In the data rows, 500 means zero.
Here are some points:
[430,448,575,510,545,495,430,503,509,485,485,505,501,455,476,498,470,543,491,
 470,526,500,464,423,538,499]
[454,562,482,525,479,451,508,467,547,385,502,469,526,622,423,550,554,422,475,
 465,482,467,467,533,426,461]
[519,569,683,623,538,651,409,566,556,489,574,451,467,487,563,464,490,500,402,
 547,485,385,529,500,498,555]
[444,500,612,638,484,730,399,571,565,615,459,497,478,354,546,462,387,571,440,
 520,511,391,544,435,654,473]
[600,588,500,574,437,599,519,531,565,446,569,486,535,542,519,470,573,408,441,
 505,472,445,562,513,488,497]
[525,562,575,674,412,628,468,530,501,447,495,425,602,539,426,514,611,343,358,
 477,475,356,624,477,529,470]
[479,458,577,578,481,524,442,490,460,539,480,503,526,479,500,494,541,432,397,
 480,473,421,588,484,554,533]
[539,384,577,553,454,514,464,548,394,523,490,392,606,505,418,520,603,395,435,
 442,523,456,617,399,575,589]
[496,600,590,611,526,631,461,522,526,546,551,509,441,495,590,468,466,531,413,
 545,480,424,502,579,464,510]
[531,558,0,0,788,25,999,417,322,574,458,572,244,562,524,611,182,999,999,
 577,585,999,0,930,141,418]
[551,372,626,532,493,481,462,531,429,518,524,426,590,489,461,518,606,397,450,
 460,527,479,620,377,563,582]
[577,534,554,571,456,551,505,533,570,400,591,493,542,564,498,475,596,351,417,
 485,492,410,555,483,464,516]
[433,410,547,474,566,436,417,499,527,509,494,553,439,457,546,481,450,547,540,
 507,536,528,471,438,524,514]
[414,421,734,635,551,587,342,584,545,438,520,450,565,472,423,530,518,450,407,
 438,567,353,513,353,601,560]
[467,413,694,590,559,593,364,574,555,473,539,458,523,450,454,528,480,530,454,
 446,566,420,477,374,580,542]
[550,483,0,0,817,0,999,400,290,600,495,604,219,539,539,639,174,999,999,
 590,597,999,0,912,116,472]
[548,515,481,498,462,413,518,502,589,324,553,516,552,581,475,489,594,360,505,
 469,485,470,519,427,459,506]
[420,603,463,681,367,643,486,457,460,476,403,422,588,559,377,588,557,408,374,
 453,487,371,557,580,512,393]
[413,434,661,574,571,502,345,529,563,475,498,515,469,449,510,491,448,495,487,
 474,529,436,488,415,573,529]
[558,410,600,510,493,473,482,546,485,473,559,450,552,510,495,485,576,396,460,
 471,502,473,575,437,509,605]
[683,570,418,423,524,577,611,539,551,637,588,544,408,441,682,368,432,596,575,
 635,465,561,512,552,497,534]
[415,579,523,649,448,540,460,460,487,440,460,487,550,558,423,550,573,390,413,
 473,469,399,543,540,488,430]
[522,359,688,622,485,549,379,552,410,551,484,383,593,461,445,493,587,360,366,
 444,518,403,678,346,603,613]
[645,546,491,464,470,625,546,557,555,616,550,526,425,409,659,391,455,555,519,
 603,444,514,571,514,501,528]
[568,537,607,614,436,585,465,538,572,371,549,457,557,574,461,468,607,332,404,
 494,474,402,593,464,480,528]
[420,393,657,603,527,555,362,537,475,508,468,416,576,445,418,567,476,495,449,
 433,559,417,494,386,612,535]
Here are 18 more points, each followed by its number:
[537,567,644,657,480,688,417,591,630,427,615,478,495,496,535,442,519,464,398,
 496,488,337,529,450,522,509] 0
[502,485,598,585,494,572,445,505,461,554,490,463,544,475,499,498,528,417,398,
 510,495,433,607,465,534,542] 1
[565,519,0,0,794,20,991,444,338,592,487,579,229,541,544,651,204,999,999,
 563,614,999,0,892,172,427] 2
[602,290,825,536,595,310,331,500,549,571,634,654,421,435,744,240,574,238,378,
 586,438,470,756,278,556,718] 3
[598,519,0,0,783,0,999,409,321,571,488,587,205,574,559,625,229,999,999,
 572,598,999,0,914,126,443] 4
[481,651,567,770,373,794,458,498,522,592,471,469,544,453,530,475,507,395,310,
 537,441,329,659,535,587,426] 5
[485,442,600,579,472,509,425,490,458,530,483,474,557,496,491,497,567,384,399,
 477,498,412,600,453,561,541] 6
[556,560,589,592,472,597,490,543,611,408,596,493,523,547,507,463,564,382,424,
 498,471,403,558,470,483,523] 7
[549,386,534,494,447,479,509,531,388,581,451,427,580,467,457,519,564,432,468,
 475,522,497,622,447,566,560] 8
[406,455,572,539,534,487,413,480,549,464,478,569,477,465,492,472,459,507,497,
 491,514,477,460,419,568,507] 9
[561,552,540,541,466,508,498,504,554,434,557,496,528,537,494,464,562,393,449,
 487,478,445,537,507,463,522] 10
[475,436,498,616,363,533,494,450,290,670,366,438,642,481,457,540,564,359,356,
 485,480,454,729,481,625,476] 11
[452,435,555,534,491,499,451,515,508,480,464,531,518,480,478,517,521,476,475,
 480,498,467,516,440,531,471] 12
[602,566,536,562,474,613,503,524,621,538,556,555,464,430,619,378,499,485,469,
 572,476,449,591,463,516,518] 13
[529,414,525,417,540,406,498,537,571,389,553,559,452,473,478,502,499,539,568,
 467,537,519,408,420,481,514] 14
[455,482,513,477,529,459,468,466,538,457,510,546,478,510,500,493,482,495,513,
 497,513,490,452,477,477,494] 15
[482,684,539,757,356,678,494,467,495,447,512,398,596,629,441,541,611,284,256,
 502,422,302,659,633,472,441] 16
[577,509,538,507,506,493,498,538,577,419,580,507,497,557,520,464,564,439,489,
 505,477,478,523,466,452,534] 17
Which two of these numbered points are nearest to each point below, looking only along the 7 directions in which the first points spread most? Their numbers follow each, nearest first.
[440,496,478,659,329,604,476,427,317,642,318,388,677,491,386,577,569,340,312,
 483,456,417,709,501,617,441] > 11 6
[417,551,460,694,299,650,503,415,326,665,312,407,633,476,424,571,552,374,345,
 516,457,405,716,545,635,390] > 11 5
[714,568,480,480,470,659,569,570,573,628,583,530,422,411,680,376,444,585,517,
 616,451,515,553,547,499,555] > 13 17
[619,572,556,542,454,564,533,553,612,350,646,520,520,570,517,434,636,331,442,
 495,470,416,549,442,442,574] > 7 10
[559,399,635,605,436,553,434,528,416,524,493,412,616,481,439,506,595,345,395,
 453,496,410,669,401,589,570] > 6 1
[429,443,583,491,546,413,435,506,519,443,514,532,479,478,483,500,486,519,493,
 469,531,490,473,444,523,507] > 9 15
[713,591,455,448,470,693,581,549,613,599,614,564,398,422,698,351,442,592,518,
 609,455,515,548,516,492,530] > 13 17
[443,544,476,501,450,477,522,452,545,381,496,506,533,561,439,526,536,442,491,
 449,476,483,463,524,453,449] > 15 10
[549,406,643,551,496,474,440,528,435,498,530,436,579,506,449,509,591,380,430,
 447,527,446,613,400,536,627] > 6 8
[352,470,626,682,471,530,345,450,520,548,410,544,499,417,525,472,480,428,404,
 506,484,401,599,414,603,463] > 6 1
